Each path is a new rotation, seen through one point. The rows after it are directions, each followed by how far the rotation turns it, in deg/step (0 if it stays put).
Each turn is a multiple of 5 degrees from 10 to 175, or 0.
Each row of a path follows its step; steps can be skipped.
Rotation 1:
step 0: [  0  17  26  -9  -8  10 -27 -10  -2  18 -11  -7 -20   2  -2 -10  42  23
  -4  14  10  -6  -1 -14 -14  -7   3 -33  14  19 -21   6  -2]
step 1: [ -4  12  20  -3 -27  22   2  -2 -21 -10   7  22  -2   8 -32 -15   4  34
   5  -3   9 -10  14  13  12  19  -4  20  19 -11 -17  -9  20]
step 2: [-27  -5  27  -7 -19  -3  18  11  -9   7   3 -21   5 -26 -14   8  -1  17
  10 -16  -6  17 -12  -3 -30  -5 -27  11  15   3  10 -29  -8]
step 3: [  4   8   4  29 -19 -24   5  15  39  16  -1 -20  23  -3  -8  -5   5  -3
 -11  14   6  14   6   2  30  -7 -17  20  20  19   0 -13  13]
step 4: [ -1   6  -9  -1  -7 -28 -14   7  -7  15  45  -4  -1  -9  -6  -4  14  11
  -3   6 -19 -13 -21   4  19 -13  20  13  22  12  27  18 -19]
step 5: [ -6   8 -26 -21 -13   1  12 -10  15 -22  21   3  22   3 -14  32 -15  -4
 -13   3  18  -1  19  20  -3   7  29  -4  22   4  26  -5  -7]
step 6: [-10 -26  -2   2  14 -16  -2  11 -11  -9   1  16  31 -24  11  15 -32   2
  20   2  17  14  -9   5  -4   1   0 -12  -9  32  15  28   9]
step 7: [ 13  16  11   8  33 -11 -21  -8  10  -6 -14   5 -15 -14   6  33 -24 -16
  11  -2  16  -5   4   0  40 -18   4  -9 -11   5   1 -16 -12]
step 8: [  0  -5 -10  21  21  16 -10   2  -5 -20  -4   9 -22   1  29  -8  -6   6
  -9   5  13  -9 -18  11   4  -3  10  25 -20 -36  38  14   0]
step 9: [  6   4 -17 -15  16  24   8  19   3 -26 -30 -21  -9  12  38  21   9  -4
  -5 -11  -5 -12  -5  13 -28 -20   5 -10   9   2 -16  10  -7]
step 10: [ -5 -22 -15  26  12  14   8   9  12 -14 -11  28 -13  17  -5   4  17   0
  26  -4 -27  -9  15  -6   4  -2  -6  -9 -14   4 -21  15  35]
step 11: [-16 -15  24  -9  18  16  22 -23 -11  -4  -3  13 -13  -3  -7 -12  23 -25
  11   3 -28  -5  -2 -14   5 -17   5   6 -16  -5 -21 -20 -36]
[ -3  -3   0  -2   0   5  -8  -5   1   3   3  -1  -5   3   5  -9   4  -3
  -6  -8   2  11   7   1   9 -12  -2   3  -3   7   6  -1  -1] -> 90
[ -4  -3   6   3  -5   2  -6  11   0 -10   6  -1  -1  -3   3  10  -5  -8
  -9   4  -5  -1   0   2   4  -4   6  -3 -10  -1  -1   3   2] -> 25
[ -4  -6   0  -3  -7  -2  -5  -9  -3 -10   5   4  -4   7   2  -4  -5   1
   5   0  -4  -7  -3  -4   3   1   5   4   4  -9   6 -13  -4] -> 110
[  8   5   1 -10  -6  -4   0   9   1   9   6  10   0   5   8  -1  -2  -8
   3  -1   2   8   2  -6  -4   1  -2  -1  -3 -10  -2   0   2] -> 0
[-5 -3 11 -6  1  6  5 -9 -6 -2  2 14  2 -5 -5  3 -5  3  4  8  5  4  7 -1
  2 -4 -2 -8 -1  3 -4  3 -1] -> 70
Rotation 2:
step 0: [ 10  15   1  27 -13 -21  -4  15 -10  25   5 -25  -1  -2  29   7 -19   3
  -3   7 -26   7  -8 -11 -16   5  15  16   7 -17 -20  -6  11]
step 1: [ 23   2 -18  14  -3   8 -25 -10  -1  27   0 -32  26  15 -10 -14   3   9
  -5   4  -4  -5 -20 -18 -16  -9  -6 -13  12 -10 -19  -3  25]
step 2: [  0 -14 -13   2  13   8 -38  -1 -23  19 -10 -10  18  13  -3  -5 -11   9
  17  11 -35 -20  -9   8   9   4   1  11   9  17  12  22   9]
step 3: [  3 -12   2   9 -11   1 -17   7   7  15  13  -5   0  -7  31 -14 -27   0
  30   7 -28 -24  11  -6 -15  34   6   3   1 -16  -4  11   3]
step 4: [  0  -1 -13   2  -6  -1 -10 -15  14 -12  -2 -32   5  -5   9  -3 -15  33
  15   8 -19  -4  16 -10 -20  -7 -10 -22  -9 -14 -17  -4  39]
step 5: [  4   2  -1  17  23 -23  -7   5 -17  18 -19 -10   3   5 -11  23 -13  30
   0  -1 -34  -8  -2  -5  -7  -7  18  10  -8  -1   0  -1  34]
step 6: [ 17  -3   5  44   7 -14  -8   7 -10  27   5   0   6   7   3 -24  -7  -8
   5  -3 -14  -8   0 -22 -25  14  11   0  28  -4   4   6  23]
step 7: [ -9   0 -12  19 -14  24 -23  -9 -22  -8 -10 -24  11  23   3 -22 -12  -2
  26   6 -17  -2   4  -7 -13  -6   2 -22  19   9 -18   4  15]
step 8: [-14   1 -17  11   1  21 -12  -8  -7  22 -10 -10  -3  12   5  25 -22   6
  19   6 -26 -34   3  16   1  21  13  13  -5   0 -21  -3  17]
step 9: [ -2   4 -15  24   2  -9   2 -15  11  23  19 -14  -3 -10  32  -5  -4  11
  -1  18 -21 -14   4  -8 -24  17 -20  18   1  -1   3  -1  34]
step 10: [  8   6 -14  -1  -5 -11  -6   2 -22   2  -6 -32  11   8  20  -5   4  13
  -5   7 -45  16 -10 -24 -27 -10   1 -10 -10   2 -13  11  19]
step 11: [ 25  -6 -13  10  13   3 -19  25   2  25 -10 -26  16  13 -15  11  -1   5
   0  -9 -24 -18  -5  -1  -3  19  24 -10  12   2 -15  16  15]
[ -7   2  -5 -10   5  11  -2  -3  -4   0   5   4  -1 -10   1  -3   1  -1
  15   0  -1  -9   1   2  -4   3  -6   3   3  -1  -1  -6  -4] -> 70
[ 11  -6   4  10  10   3  10  -3  -3 -12   2   0   0  -1  -4   2  -1  -6
   9   5  -2   1   0   4   1  -6   3   1  -1  -7  -1  -2   3] -> 45
[-1  7 -7  2  3 -1 -1 18 -2 -4  0 -4 -6 -4 -4 -1  1  3 -1 -6  3  2  4 -1
 -4 -7  7  0 10 -5  4 -5  3] -> 60
[ 6  8  9  9  3  2  2  4  3  2  5 -2 -4 -4 -4 -2 -3  6 -2 -8  1 -4 -2  2
 -1 14 -4  6 -1 -2 -8  4 -9] -> 130
[-5  6 -7  8 -2  7 12 -1 -6 -1 -2  2 -8  5  3  4  7 -8 -4  1 -1  1 -2  0
 -4  7  0 -1  2 11 -5 -5  6] -> 35
[ -4  -6   0   4   2 -13   4   6   0   2   8   0   2   3   5   3  -8  -8
   7   1   2   2   0  -1  -3   5  -8   7   4   6  10  -3  -2] -> 115
Rotation 3:
step 0: [ 11   9 -25   0 -13  13   6   9  28 -21  17  16   4  -7   4  12  -5  34
 -23   1  19  -7  20 -10  -4  11  -2 -17  19   4  -3   1 -27]
step 1: [ -3  15 -11  -6 -19   6 -11   8  -5 -20 -24  -8  11  -8 -13  -1 -21  15
  18  20  -5 -33  14  11   9 -11  12   5  16  -7   0  32 -21]
step 2: [-15 -21  -2   3 -27 -12  16 -16  -6  -5 -19  -8   1 -19 -11 -10   0  11
 -32 -21  -4 -12  -3   4 -21 -13  -2 -16   6  -2  -4  35 -11]
step 3: [ 27   2 -29  12 -18 -11  15   7  27 -15  11 -20   6 -21   8   3  14  24
  -5   2 -10  -3   4 -13   9  17 -11 -19  -5   8 -13  16 -16]
step 4: [  8  28 -15  -3 -20 -11  -5   5 -25   0   0 -10   6 -12 -20  -9 -13  24
   9  -6  28 -29  -2  -5  30   1  15   0  -6   6   0  20 -15]
step 5: [ -7 -11  -2  15 -20 -18  27  -2 -13 -17 -17   6   6 -15   7  -9  -7 -12
 -41  -4  27 -10  17  -4   2   2  13   4  25   3  -8  17  -9]
step 6: [ 30  -8 -19   1 -21 -25  15   4   2 -11 -11  -8  16 -32  13  -9   2 -16
   5  20 -26 -21   0   0   5  11 -14   3  -7  -8 -11   8 -10]
step 7: [ 17  10 -27 -19 -21   1   1  -2 -30  16   3   1   9 -23 -11 -33   4  17
 -18 -16  15 -18 -12  -8   1  12  -8  -1 -20   1  12  -1  -8]
step 8: [  3  14 -22   5  -6   2  14  -2  -3 -23   6  11   9 -13  14 -16   3   5
 -22   7  26  -6  27  -5  -5  34  13   3  32  13   4 -10 -14]
step 9: [  4   4   0 -17 -26 -19   0   8 -13 -14 -11  13  10 -18  -4   1 -13  -7
  18  25 -16 -43   8  10 -13  15   7  13  11 -10  -5  -1 -20]
step 10: [-11 -19 -17 -26 -24   2  -2   6 -10  12 -11   8   2  -8   2 -22  12  15
 -43  -8 -11 -18  -5   5 -22  12  -9   2  -6 -12   6  17 -11]
step 11: [ -8  14 -37  -5   5   3   7  -4  20 -18   3 -10   8 -14  11 -13  19  21
   0   5 -15  -7  16  -1  -3  38   2  -8   3  29   9   5 -19]
[-4  6  3 -8 -2 -6  6  0 -5  7  6 -1  3  7  4  0  7 -8 -2  7  0  1  3  3
 -4 14  0  7 -5  1  9  2 -2] -> 20
[ 2  3  2 -4 -5  2 -8  5 -4  7  2 -1  5 -3 -9 -5 -2  6  7 10 -1  3  0 -7
 -3 -5  4 11 -6 -4 -6  6  6] -> 130
[  0   2  15   5  -1   0   7   2  -4  -5 -12   4  -3   4   1  -3  -5  -1
   2   7   2  -4   2   9  -4   2  -1   0   6  -5  -7   6   6] -> 95
[  3  -4  -2   7   3  -9   2   1 -10  -2   1  -2  -6  -3  -4   3   1  -8
  -1  -1   7   4   8  -2  11   0  -9   3  -9   3  -5   5   4] -> 35
Rotation 4:
step 0: [  4   2 -12   5   1 -16 -20  22   6  -7 -10  18  26  26  19 -25   5  11
  -4  -2 -13 -10   9   5  11   6  26  -2 -16   9   4 -14  24]
step 1: [ 14  -8 -23   5   6  11 -18  26   7 -13 -23  -3  11   3   0 -15   6  -9
 -15 -14   1  30  -4  -2  14 -22 -15 -21  19   9 -14   0  19]
step 2: [ 10  -3   7   8   5   7   1   2   6  26  -3 -30  12  -5   7   6  18 -15
 -40 -10  26   6   7 -23   0   9 -10 -12  15  -3  -9  15 -14]
step 3: [ 10  -2  16  -9 -11 -12   0  -7 -16   6  19  10  -1 -11  15  -3  44   2
  -4  -9   6 -21 -18 -21   3  19   1 -16  -7 -25  -2 -13 -11]
step 4: [ 19  -9   6 -18 -10 -16  16  18  17 -27  11  13  22  -1  13  -1  16  12
  15   6 -13   5   3   7 -16   7  14 -17 -12 -20   4   9  21]
step 5: [ 19   8 -24  15  21   8   6  10   6 -12  -6   7  19 -17  13  14  -5 -29
   0  -1 -14  32   1  15  -6   7  19  -4  -1  -3 -21  -1  17]
step 6: [-19  19 -11  10  16  32  -3   5   7  20   4 -15  21 -16 -23   0  12 -18
 -16   7 -13   1   8 -28  11   9   8 -11  -7   6  -4 -13   5]
step 7: [ -1 -10   4  -7  -7  22 -26 -11   2 -11  19 -13   7  35  -2 -20  28 -10
 -13   1  -1 -21   1  -3  19  20   0  -8 -18  -4  -1  -9  -3]
step 8: [  8 -26 -22 -16 -18 -14   5  -2   6 -17   2  -9  21  -3   5 -25  12  18
 -18 -10  19  -5 -16  26   4   0  -8  -4 -15  -1 -17  -4  21]
step 9: [ 20   2 -16  17 -10 -23  17  29  17  21 -21 -19   1 -10  19  -5  10 -11
 -10 -13  -2  16 -22   2   3   0  11   5 -12   3  -4  14  10]
step 10: [ 24  16   3   6   1  18  -1  14 -21  13  -4  -4   0  -5  -9  10  17   7
  -8   2 -26  24 -27 -37   1  17  -4 -14   3  -4  -2  13  -4]
step 11: [ 25  -4  15 -13   3   1  -7  -7 -16   7  26   1  34  17   7  -2  -4  11
 -10   9  -7   2  21 -14 -11  27   5 -28  -9   2   6  -9  -6]
[  1  -7   0  -2 -10   3   3   0   0   6  -4  -2   1   4  -9   4  -7  -9
  -2   4  -8  -5  -5   4   1   6  -6   6  -7  -1  -5  -6   9] -> 35
[ -3   0  -2   3   4  -7   2 -11  -9   6  -2   1   9  -9   6   3  -3   3
 -12   3   6   0   3   7  -5   4   2   4  -2   4  -5  -5   0] -> 120
[ -1   1  -3 -10 -11   0  -2   1  -6   0   3   3   3   1   0 -12  -2   2
   7   3   4  -5   7   2   1  13   5   2   7  -6  -3   1  -5] -> 90
[-2 -4  7  2  2 -1  3  3  1 -3 -5  8  3 -2  7  8  2 -8  2  0  2 -8  9 -6
 -5  0 -7 -4 11 -9 -3 -3  6] -> 35
[  8   1   2   8   2  -3  -7  -2  -2   0  -1   1  -7  10  12   2   1 -14
   2  -3  -1   0   0   7   3   6   6   5  -3   0   0  -1  -7] -> 160
[-6  4 -2  7 -4  7  0  6 -8  6 -1  4  0  3 -2 11 10  6 -2  3  6 -2  1 -6
  4  0  5 11 -6 -8  5  3 -2] -> 100
[-11  12   0  -8  -4   2  -4   7   1   4   0  -5   6  -2   6   7  -7  -8
   2  -5   5   5  -9   5   0   0  -3  -4   1  -1  -2   5  -1] -> 95
Rotation 5:
step 0: [-22  -9   8   6  -5 -19  -8 -11  24   6 -35 -33  -6   3 -20   7 -15  25
   2  -6 -30   4   2  25 -24   3   7  16  -3  11   5  16  -3]
step 1: [ -7 -16  13  28  12 -10  21  -3   5  12 -11 -18 -24   9 -20   4 -17  33
   3 -29   6  10 -27 -11  13  17  21 -12 -10 -20  -4  -7  -2]
step 2: [ -2  -4   8  14   8   4  19 -19 -21  42 -28   2 -11  24  18  23 -10  12
 -15  -4 -17  21  19  10  17   0   0 -24   6   1 -18  -6   9]
step 3: [ -7 -26  -7   8  13 -12  -4  -9 -11  26  12   4  -2 -16  -8 -23 -17   6
 -36 -12   7   9  23  13  16 -13  12   7  34 -12 -20  17  14]
step 4: [ -9 -12  -7   8  12  -1  -5  -1   3   5 -11   4  16  -7 -22  -9 -39   9
 -12   5 -32  27   4   8   5   0 -27  -3  11   0  27  40 -10]
step 5: [  2  -6 -17   0  -5  -3   2  27  -6  -3   1   5 -26  -6 -23   5 -11  36
 -17  -6 -11  34   6  -1   1  -3  23   1 -28 -24   4  17 -30]
step 6: [ -9  -1 -14  -6  -4   2 -16   8 -19   9 -43 -19 -24  14  -8   8  -1  23
  14  -1 -23  26  -1  -1  13 -18 -12  14  14 -13 -28 -17 -10]
step 7: [-18 -22  13  26   4  -7 -11 -22 -23   0  10  10 -15   1 -19 -15 -10   3
  17  -6   3   1  -2   1  34 -33   3 -12  -2 -14 -39   2 -15]
step 8: [ 28 -28   9  -2  15  -2  -6 -11 -11  14 -15  18   4   8  -6  -4  -7  -3
  12  30 -14   1  23   4  34  16 -15 -15   6  -7 -12  31 -22]
step 9: [-19 -21  -3 -10   9 -31  -7   5 -18   3   0   8  -2  -8 -18  -2   8  -2
  -6  28 -10   5  25   5 -24   5  31   7  10 -28  -2  27 -28]
step 10: [-17  -2  -2   2  15 -20 -10  26  -5 -10 -26 -13   6  -4 -20 -14  23  23
  12   9 -35   9 -17 -14   0   3 -16 -17  12 -35   6  11   5]
step 11: [ -9   5  19  26 -13 -11  -3  -8  -8  -3   0  -6  -1 -14 -13   8  24  38
  12  -2 -29   6  22  -8   4 -20  11 -33 -28  -3 -18  -6 -11]
[ -8  -1   2  11  -3   1   3   5  -1  -8   1   2   1   4   4  -1  -9  -7
   1   4   2   4 -13  -4   1   0  -5 -13  -3  -4   0   7   4] -> 120
[ -2  -1  -5  -5  -9  -4  -3   9  -4   0  -7  -4  -5   3   9   3   1  -6
  -7   7   4   3   4   4  -7   0   5   3   6  -2 -10   2   7] -> 110
[ 1 -5  6  1  0  4 -7 -3  7 -7  3 10  5 -6  3 -1 -4 -1  1  2  2  4  5  4
  5  3  2  4  7 13 -8 11  2] -> 80
[ -1   3   3  -7   5  -1  -4  -3   3  -6  -1  -8   9  12   5   1  -7  -3
  -2   6 -12   5   4  -5   9   1   2   4  -3   0   2  -5   5] -> 170
[ -3  -3   0   0   2  -2  11   0   2   6   1  -7   7   0  -2   4  -4   8
 -12  -1   9   8  -6   6   2  -1  -2   1  -1  11   3  -2   5] -> 25
[ -3  -6  10   1   3  -2   6   0   0   6  -2   6  -3  10   0  -3  -5  -9
   3  -2   7  -4   6   6   5   7  -3   0   1  -1  -7 -12  -4] -> 65
